The rows of Z fall into 4 groups, which share some directions, and each row is roughly a mix of its group's hidden directions.
Z (135 x 15):
[[ -3 -15  -6  10  -5  -6 -16 -30 -11   2   7   4  -3   6  -4]
 [  5   0   0   6 -23  -8   2  10 -12  21  -4   6  18  -1 -13]
 [ 16 -10   6  -7 -12   5 -12  13  -1  12  16 -11 -12 -15   8]
 [-12  -5   8   3  11  -4  -8 -11   5  20 -12  15  -1  20 -10]
 [ -1 -15   3  15   3   6  -8 -30 -10 -10   8   4   6   9  -4]
 [ -9  -2  -3   3 -16 -21 -15 -20   0  -4   9  16   0   9  -2]
 [-17  -7  -6  -8   5   2   2  -6   0 -10  -3   2 -31 -16  -4]
 [  2 -14  11   1  13   7 -19 -15  -7   3  10   0 -21  -1 -13]
 [ 14   7  -7   9 -10 -12   2   3  -5   2  16 -18 -10 -19  12]
 [ 10   7 -14  -5  -6 -12  -6   0  -8  10  -9 -17  -3 -21 -17]
 [ -7   1 -10   9  -8  -4   7 -13  -1  -9  -6  11  27  18   7]
 [  8   0  -3  -5  -4   3  -9  12 -15  14  -3   9  18  15 -21]
 [-10  -5   6   6  -8  -7  -5 -26   9 -21   6  11   8   6   8]
 [  3  11  -8   3 -14 -13   2  10  -8  11  -4  11  24  15  -8]
 [ -2  -2   3  13  12  16  15 -14  -7 -22  -5  -2  17   1  -5]
 [ -4 -10   6  13  10  -1  -7 -24   7   0  11   3  -8  14  20]
 [  7   7 -10  -4  11  12  14  27  -7  13 -11  -9   5   1  -3]
 [  8   5   4 -16  -5   4   1  25   5  12 -15  -7   9 -11 -12]
 [-15   3  -2 -12  -1   4  14  17   1  -1 -15   3 -15 -18 -13]
 [ -7   9   6  -2  14   2  14   2  24  -7 -14  -5   4   2  21]
 [-11   8  -7   5   5  -8  11  -6  10 -17  10   3 -16   3  25]
 [ -7   5   5   1  17  -3  -4 -13  -4   3 -17   1  -4  -2 -31]
 [ 12   5  -1  18 -11  -3   7   6 -15  12   9   3  24  12   1]
 [ 11   0 -12 -11 -25 -15 -13   6   0  12  -2  -9   4 -13   0]
 [-10  -5   2 -15   6   0 -12   8   2  12   0   9 -30  -1 -11]
 [  0 -11  13  -7  16  12 -14   3  -6  11   2   4 -20   2 -18]
 [-10   8  11  11  28   5  12  -7  10  -4  -8   4   1  15   3]
 [-12  -1   5  -6  18  17  15   3   7 -18  -8  -3 -16 -11   2]
 [ -6   4   6   7  -4  -2  11 -15  15 -25   1  -2  11  -4  19]
 [  5  -6 -17 -14 -25  -4  -7  11 -10  -2   7  -4  -7 -18  -2]
 [ -5  -9  -9  -2 -23  -7  -9  -1  -8   7   4  20  12  17  -1]
 [-15 -10   0  11   7  11  10 -16 -16 -13  -5   9  -4  -3 -19]
 [ 21   5  -6   0 -18  -8  -8   1 -10  -1   7 -15  15 -16  -6]
 [ -2  -8  -4  17   5  16  21  -8  -6 -15   6  -4   2   0  20]
 [ -5   8 -18  -9  10 -10  -2   2   6  -2   3  -8 -30  -7  11]
 [  8   7 -11 -14  -4 -19 -23  -4   9  11  -8  -3  10  11  -3]
 [  5  -3   4   5  20  10  -6 -17  -8 -15   6 -13 -14 -11 -13]
 [ -4  -3  -5   6  -7   9  20   4   3   2 -16   1  27   6  14]
 [ 14   0   8  -2 -13  -5 -13   1  -5  10  -5  -1  26  -1 -20]
 [ 15   4 -18 -10 -17  -5  -3   6  -2  -5  -4 -17  15 -16   4]
 [  5  13  -2   3   9  10  21  20  -1   2 -11  -3  21   7   2]
 [  5   5  10  24  13   9  20   9 -10  13   6  -1   6   9   4]
 [ -7  11 -12  10  -3 -10  19  -9   9 -16  -1  -5   5  -3  23]
 [ 10  -6  16  15  17  17   7   7  -9  12   9 -10 -12  -5  -2]
 [ 16  -1   7   1  18  22   6  14  -4   0   8 -18  -8  -8   7]
 [ 19 -12   6  -1 -14  11  -8   3 -11   9  -1 -12  18 -13 -10]
 [-15  -1   3   0  21  14  16   2  13  -7  -7   3 -12   7  16]
 [ -3  16   0   1   6 -10   4   2  10   8 -16   8  23  21  -3]
 [  0  -5  -5  11 -14  -5   0 -21  -2 -11   1   5  28  10   6]
 [ 16   2 -15  -9 -18  -5  -4  16  -2   1  13 -11  -1  -8  18]
 [  7  -9  -5  -5 -25  -3  -4  14   4  15   8  -1   3  -2  22]
 [-10   1   4   4  -9 -17 -12 -22   4 -13  10  17   2  12  -3]
 [-12 -15  -6 -20  -5   6  -7  -2  10  -9  -4   0 -22 -13   9]
 [ 12  19  -6 -16   2  -6   2  23   5  -2  -4 -15  -3 -15  -4]
 [  5   4 -25  12 -10 -15   6  -9  -9   5   3 -13  -2  -8  15]
 [-13  -1   8   3  22  11  15  -4  13  -9  -5  -2 -19  -4  13]
 [ -7  -9   9   7  21  10  -2 -26   6 -15  -1  -4  -8   1   1]
 [ -8 -11   3   0  -6 -12 -21 -16  -5  10   9  13 -17   6 -11]
 [ -1  10  -9   9  -3 -16  -5 -17  -6 -15   9  11  15  18  -3]
 [ -8  -2  -2   4 -19 -18 -10 -21   3 -10   7  15   9   9   2]
 [-17  -4   6  14  17   7  16  -6  -6   3  -3   5 -24  -4  -5]
 [ 13 -12   5   0  -2  22   4   5  -5   2  -9  -8  29   0  -1]
 [-12  -8  17  20  11  14  19  -8   4  -1  -1   8  -1   7  11]
 [ 23  12   0   3  -5  -4  -4  10  -4   5   4  -8  29   9   0]
 [  2   9   7   6  25   7   9 -13  12 -18  -6 -12   6   1   8]
 [  0   3  -5   9  -2  -7  -6 -16  -9 -10   5  12  22  23  -8]
 [  6   7  -8  -3 -11 -21 -11  -5  16  11  -3  -4  12   9  18]
 [  9  -4   2  14  -5  17  16  13 -22  -6  14  -3   4  -9  -3]
 [  3 -17  -1   4   6   7 -13 -27  -4 -13  10  -9 -11  -6   4]
 [-16  -4   7  -1   4  -9 -13 -19   5  -9   8  17 -18   9  -5]
 [ -5   1 -11 -29   9   6 -10  10  12 -14  -6   6  -5  11   4]
 [-10   6   5   6  16  16  26   6   0 -21  -4   2  -1  -3   1]
 [  1  -4  -4   0  -4  -6  -4  10 -12  26   1  -3 -22 -12 -13]
 [ -1  -4  -4  19 -19  -9   3 -10 -18   9   5  10  16   7  -9]
 [-18 -14  14  15   2  10  16 -13   7   2 -10  11   3   4   8]
 [ -3  -7  -5  10 -24 -11  -3 -14  -5   3   3  13  22  11   4]
 [-12  12   1   1  22  -2  10 -15  14 -21 -11  -4  -5  -1   1]
 [ 21  12  -3   4  -8  -4  -2   8  -6  -2   9  -7  29   8   3]
 [ -8  10  -3 -14  15   6  12  18  15  -6  -9  -5 -16  -6  10]
 [ 17   0   5   4 -12  10   3   8 -13 -10   9  -2  29   0  -7]
 [ -1   0 -10   2 -27 -16  -4 -13   2  -8   2   7  20   3   8]
 [ -8  16   2   2  -1 -20   8  10  11   7   4   0 -25 -12   7]
 [-14   3  -6  14   1   2  24  -5  -5 -22   8   5 -10  -6  10]
 [ 16   8 -12 -11 -16 -13 -11   4   9  -5   7 -12  12  -4  17]
 [  6   1   5   4  -3  13  15  19  -8 -12  19  -5 -12 -15   9]
 [-22 -13  -7   5  -7  -6   3 -20  -2  -2  -5   7 -21 -10   0]
 [ 13  -3  13  13  11  16   6  13  -7  16   8  -1  10  15   7]
 [ 21  -8   7  11   0   4 -15 -12  -4   3  16  -8  16  12   9]
 [ 13  10  13   8   6  13  13  20  -7  -1   4   0  21   7  -4]
 [  1  -1  -1  10 -21  -4  16   7   2  -1  12  -4  -2 -16  24]
 [ 16  -2  -4   4 -19   7   8  10  -7 -10  12  -8  19  -8  15]
 [-18   8  -5   0  -6 -16   4 -12  13 -18   0  17   1  11  10]
 [  6  15   5  12  -1 -22  -9 -16  -2 -12  20   0  -4   0  -4]
 [  3  -1 -10  -2 -20 -12  -2 -10   7 -12   7 -12  -3 -20  18]
 [  4 -15   7  -9  17  11 -23 -17   5   4  -6  -7  -4   5  -8]
 [-11 -15   1   2 -18  -8  -5  -2  -4  21   2   8 -22 -11  -1]
 [ -8 -19  -6   5 -22   1  -5  -4 -15   9   9  19   0  10  -1]
 [-11  -1 -15  -7   3   7   9  -2   8 -23  -4   7   8  13  20]
 [-13   1   5   0  18   1  -1 -14  -1  -1 -20   5  -1   2 -27]
 [  0 -11  -1   7  -5  -8 -14 -15   0   5  21   3 -21   5  16]
 [ -3  -1  11   4  10  10  10  11   7  -6  16   0 -23  -2  20]
 [ 17   8  -8 -17 -13 -11 -20  10   7  -1   9  -3  12   7   8]
 [  4   5 -23  -9  -4  -9  -1   7  -4   5  -3 -17 -18 -20   3]
 [-10  -1  11   6  17   2  -1  -4  -9  13  -6   9 -16   3 -25]
 [ -8  15   5  -8  -6  -4  12  21  11  -2 -10  16  16  11  -2]
 [  6   9   1 -18   1  -6  -8  -1  25 -11 -12 -11  13  -3  11]
 [-10 -17   2  -9   5   4 -14 -18   2   9 -19   1  -8  -5 -17]
 [ -9 -17   8 -14  12  24   2   4  11  -5 -11  -1 -13  -7   6]
 [  3  11  13  11   3 -14  -6   5  -8  22   8  10  -6   9 -19]
 [-21 -13  -4   6   2   0   2 -21  -3  -6  -1   8 -24  -5   0]
 [  2   2 -20  -6   0   1   6   3 -12   1 -14 -17  -6 -22 -15]
 [ 15  -3   3  -5 -23  -4 -10  11   5   6  14   1  17   6  17]
 [ -1   0 -10   2  -4   5  14  -2   9 -21   6  -7   2  -3  30]
 [  6  11  -2  -4  -7  -8  -1  10   9   5  -5   7  29  20   8]
 [-12   0   3  14  14  -4   9 -11  -5   9  -7  -4 -24 -13 -12]
 [  1   7  12  23  12   5  16  -8  -6 -17  17  -3  -6  -3   7]
 [ 16   6   2 -11  -9  -8 -20   4  -3   6  -2  -1  22   4 -19]
 [-19  -6  -7 -11  -3   2   9   4   9  -6  -7   2 -26 -16  10]
 [ 12   7   7 -13  -7   2  -8  24  -5   8  -1   5  16   4 -19]
 [  8  -2 -13   2 -12   8  15   1  -5 -17  -3 -14  17 -16  11]
 [  9  -7  -4  12  -2   9  -2   1 -20   4  14  10  17  22  -2]
 [  4   3   2   1   4  -2  -6  -3 -14   9 -13  -4   5  -8 -35]
 [ 11  10  -6   4  10  11  20  13   0  -7  -6 -19  13  -7  12]
 [  5  13  -2  10 -11 -21  -1 -14  -5  -3  -1 -10   4 -20 -16]
 [ 11  -2  -5  11 -18  -9  -9 -12 -16   1   9   3  23   6  -8]
 [ 14  -1  13  20  -4   7   8   2  -6   3  15  -2  21   9  13]
 [  4  -5   1   9 -12   3  11   5   5  -6  18  -1   0   0  33]
 [ -5   0   6   8  18   9   6   6 -18   5   6   5 -21   0 -21]
 [  0  -1   8  17   7  18  21   0 -10 -19  11   1   4   0   5]
 [  8   1   2   2   4   3  -7  -8  -5   3 -14  -1  31  11 -19]
 [-12 -16 -15   5 -13  -1   7 -20   5  -3  -7  -1   0  -4  22]
 [-18  -8  -6 -15  -1   0  -1  -2   6  -8  -6   3 -29 -16  -1]
 [ 13   4  12 -13  -5  -9 -16  -3  20   4  -8 -16   8 -13   1]
 [ 17   6   2   3 -17 -11  -8  14  -4  20  11   1  15   8   2]
 [ -6  -3 -12 -16 -24  -9  -7  17   1  11  -2  15   2   6   2]]

In each list below, four rows fit none of the groups, and each other row fits one group, some only roughly. Which are they? Name them in the order they come.
  * z106: [  5  -1  -3  17  -5   9  15   4 -17   0   3   6  26  13  -1]
  * z760: [  6  16  10  -8   7  -3  -5   9   2  -1 -11   5  21   9 -24]
  * z132: [ -8   3  -6  -3   8   6  11  -4  13 -27   2   0   0   5  23]
  * z313: [-11   3  10  18   6  12  29   2   0 -12  -2   5   4  -1   9]
  * z342: [ -1   8   9  -7  15   4   5   8  18 -11   5  -9 -20  -9  17]
  * z389: [  8  10  -5   7  11   1   8   9 -10  -9  20 -12 -22 -11   7]
  * z43: [ 24   7   5  -3 -13 -10 -19   6  -3   4  14  -6  16   0  -6]
  * z181: [ 19  -1  -3  -7 -22   0  -9  14  -5  -1  12  -1  22   3   6]
  * z665: [ -6  -8  -4 -13   7  17  10  10  10  -8  -8 -11 -16 -15  15]
  * z912: [-21  -5 -17  13  -3  -5  16 -14  -6  -6  -2  10 -12   3  11]
  * z339: [-17  -1  -8   2   3   1  17  -8  15 -14  -9   0  -4  -1  25]
  * z549: [ -5 -13  -2  -3  -5   8  -4   1  -8  16 -14  15  17  17 -14]
  * z475: [-18 -10  -1   0   2   5   2  -3 -14   5  -5  13 -22  -6 -22]
 -> z106, z760, z342, z912
  * z240: [  8  12  13  -6   0  -5  -4  14   3  15 -13   1  18   2 -23]
  * z999: [  4  -6   6  12 -12  -8  -8  -3  -7  25   4  12  14  17  -4]
  * z420: [ -6   2  -4  10   0 -17  -6 -28   3 -14  13   0 -13  -1   8]
  * z626: [-13  -9   0  -4  11   8   2   4 -10  16 -13   8 -18  -2 -21]
  * z696: [  5  -4 -15 -11 -21  -5  -2   4  12   0  -5  -9  11  -6  24]
  * z164: [ -4  12 -12   8  -2  -8  14 -14   5 -24  -4  -5  18   0  11]
  * z699: [  4   0 -13 -11 -10  -7 -12   2  -1  13 -17   2  24  11 -10]
  * z732: [-14 -14   2  14   2  14  17 -16  -9 -16  -4   1  -4 -12  -4]
  * z319: [  5  -6 -10 -18 -19 -11 -23  -2  10  -3  10  -1  -4  -1  13]
  * z552: [ -9 -13   9  13 -12  10  17  -1   5   0   6  10   5   5  26]
  * z981: [ 11   2   6   6 -21   2   6  11  -5  -8  13   6  26   4   8]
  * z233: [12  6 12 10 12  6  4 -4 10  1 -3 -7 26 15 12]
 -> z240, z699, z319, z981
  * z230: [-11  11   3  -5  23  -4  -5 -15  12 -16 -10   5  -1  13  -9]
  * z36: [ -1  -6 -22  10  -9  -2   6  -7  -7  -5  11   3   5  13  26]
  * z698: [  4   0   0  -5   1  -6 -12  15 -10  25   7   5 -21   1 -14]
  * z685: [ -3  -6   3  -1  10   5  -1 -17   3 -14  -2 -15 -19 -24  -3]
  * z802: [ 18   7  -1  -9 -10  -9 -16  18  -6  19   6   0   9   6 -10]
  * z361: [ 17   5   9  10 -15  -3   6  14   0  15   7  -5  22   1  10]
  * z38: [-13   5 -10   3   6   6  21  -7  -2 -30  -4   0  -2  -8   3]
  * z496: [  9   5  -3  -1 -12   3  11  19   5  -9  15  -5   3  -5  27]
  * z668: [  7  -4  -7   1   5  14  12  14 -11   9  -5 -18 -12 -21  -2]
  * z956: [-10  -4   3   8  18   8  12 -12   4  -3  -8 -11 -23 -17   3]
  * z812: [ -7 -15  -7   4 -13   0  -5  -6 -10  20 -10  15  13  16  -7]
  * z447: [-16  -1  12   4  11   0   2 -17  19  -8  -8  12   6  17   9]
 -> z36, z496, z668, z956
  * z998: [ -9 -11  -8   3  -7  -4   6   1  -1  19  -4  -6 -26 -18  10]
  * z703: [ 18   6  12  16   2  -7  -6  -9   1  -4  24 -12   1   0  14]
  * z611: [-14   9 -14   7   9  -1  18 -11  -7 -25  -8   4   4   1  -6]
  * z844: [-19  -6  15   9  17  12  11 -10   6  -5  -6  15  -3  14   1]
  * z158: [-11  14   1  -6  19  -6   1  13  -1   6  -2  13 -20  11 -16]
  * z977: [  2   1  -3 -10  -3 -12 -16   5  -3  26  -9  -1 -11  -5 -20]
  * z108: [17  2 -2 15  2 -3 -6 -6 -5  9 15 -5 15 20 16]
  * z536: [ 11   6  -8  -2 -19 -10   4   8   9  -2   7 -13   5 -14  24]
  * z224: [  2   5  -3  -5  13  10  13  21  -5   5  -6 -13 -18 -18  -7]
  * z714: [ 15   5   0  -7 -14  -4 -10   3   9 -13  11  -2  24   8  16]
  * z446: [ -9 -18  -6 -11 -11  14   7  -2   4  -8 -14  -8  -6 -23   6]
  * z110: [ 19   5  -4 -14 -10  -2 -17  14  -9   3   3  -3  17   2 -17]
 -> z703, z108, z224, z446
  * z306: [ -1  -9   8  -8  12   0 -23 -14   0  11  -7   1 -11   3 -22]
  * z451: [-15   1  -5  -2  19   3   4 -20   9 -16 -20   2   4   7  -3]
  * z34: [-12   1  -3  -2  -7  -4   1 -13   7 -21  -5  16  21  16   5]
  * z597: [ 11  15  -9   7 -13  -9  11  12  -7   4  -3  -3  28   2  -2]
  * z490: [-22   3  -2   3   2  -5  14 -15   9 -24  -7   8  -9  -6   4]
  * z118: [ -8  -1 -11  -3  -9  -6   5 -14  13 -24   0  -4   0  -8  23]
  * z851: [  9  11   4 -12   2   5   9  19  18  -7  -7 -14   9 -10  15]
  * z905: [ -1  -4  -7   6 -12  -2   1  -1  -9  12  -9  13  28  19  -5]
  * z246: [ -3  -4   2  -8  13  -3 -20  -8  -5  13  -7   1 -15   2 -26]
  * z628: [ -4   7   0  14  11  -2   3 -15  -3  -8  -3  10  21  25  -4]
  * z951: [-11   7   7  -3  28   2   4  -7  16  -1 -18  -5 -13  -1  -4]
 -> z306, z490, z246, z951
  * z250: [  8   7  -7   9 -22 -14   2   1  -4  -1   9   6  25  10  10]
  * z207: [-20  -6   1   6 -10  -5   6 -17   9  -9  -5  19  11  13   9]
  * z827: [ 20   9   7  -5  -9   2  -2  21  -6   6   2 -10  18 -10 -13]
  * z221: [-12   9  13  -1  14 -12 -10 -17   9  -8  -5  10  -8   5 -20]
  * z98: [-21  -9   5  -8  10  -2 -10 -15  11  -1  -7  15 -19   7  -5]
  * z503: [ -6  -1 -12  -5   4  -6  -2   9  -6  17   1  -3 -33  -9  -2]
  * z270: [ -6 -10  12  -3  12  10  -9  -5  -6  -1   1   2 -23 -11 -22]
  * z559: [  1  -1  -9   1 -15  -2   3   8  -1   5   1  13  25  22  14]
  * z629: [ 14   2  -1 -10 -20  -7  -4  19   8   9   7 -10   2 -13  16]
  * z430: [  1  -6  -1   0  -1   1 -12  -6 -18   8  -6   8   9   6 -32]
  * z589: [  8   5   8  10  25  -4 -10 -22   5  -3   7 -14 -11   1   0]
  * z711: [ 24  -3   3  -3  -7  -1 -22  -9  -7  -4  11 -13  15  -4  -9]
  * z869: [ 13  15  11   4  16   1  -1  17  -3  16   1   1  11  17 -11]
 -> z250, z221, z270, z589
  * z806: [ 20   2   6   9   4   3  -4   6  -8  24  -4 -11  20   5  -8]
  * z716: [  0  -4  -5  14 -12 -18 -12 -18  -4  12  13   9   2  15   9]
  * z4: [ 10  14  -9   7 -14 -11   4   3  -8  -7   4   3  30  10  -1]
  * z74: [ -2  -2  -9  -7 -23  -5   5  16 -10  11  -9   0  -2 -20 -14]
  * z137: [ -1  -7  10   4   8  -3 -11 -13   0   4  11  -6 -31 -13  -3]
  * z709: [  8   7  -1 -21 -10   2  -3  25  10   2  -9   0  19   3   1]
  * z354: [ -4  -7 -15   8   2   7  14   3  -4   2  10  -5 -20  -2  27]
  * z109: [-12   1  -3   9   0  11  23  -4  -4 -24  -4   9  16   5   4]
  * z695: [-14 -12  -8   4   1   3   4 -23   1 -19   1  -3 -17 -11  11]
  * z312: [ 13   2   7  10 -13   0   4  -1   5 -13  16  -5  21   0  22]
  * z189: [13 15  3 -3 -3  3 12 21  1 -2 -7 -7 27  0 -4]
  * z868: [  3 -12  -6 -19 -24  -3 -14   8   3   7   1  -3  -9 -17   4]
 -> z806, z709, z354, z109
  * z9: [ 12  10  12  -5  -4 -17 -23  -6  13   3   6   3  15  13  -2]
  * z775: [ 10  -3   1  -8  -3  -6 -19   3  -6  12  11  -8 -24 -14 -12]
  * z432: [ -2  17   1   4   9  -1  23  10  14 -12  -2 -10  -3  -9  18]
  * z404: [ -8   1   3 -10   4   3  -5   7  -6   5 -15  16   9  11 -29]
  * z328: [-13 -10   7  18   8   5   9 -20   2  -9   9   6 -12   5  17]
  * z528: [  8   3   6   9   8  -7 -12 -14  -5  16  -8   0  19  14 -19]
  * z247: [12 11 11 -5  4  5  5 31  7 11  9 -4 -4  0 11]
  * z649: [  5   2  -4  -2  -3  19  21  24  -7 -13   3  -6   5 -10   8]
  * z466: [  0  -3  -6 -13   9   3 -14  -8   5   1 -19   4  22  18 -11]
  * z966: [ 11 -11   3  -1  15  20  -6   9 -13  20  -5  -6   1   6 -14]
  * z357: [ -7  -2 -18  -6 -11  -6  -1  -6 -14 -14   1  -2 -14 -21 -15]
  * z457: [  7  12  -6   3   3  -7   3   7   4 -11  23  -7 -16   0  24]
  * z145: [-12  -6  -5  -9  11  -1  -9   2  -2  11   1   6 -34   0  -7]
 -> z404, z528, z649, z466
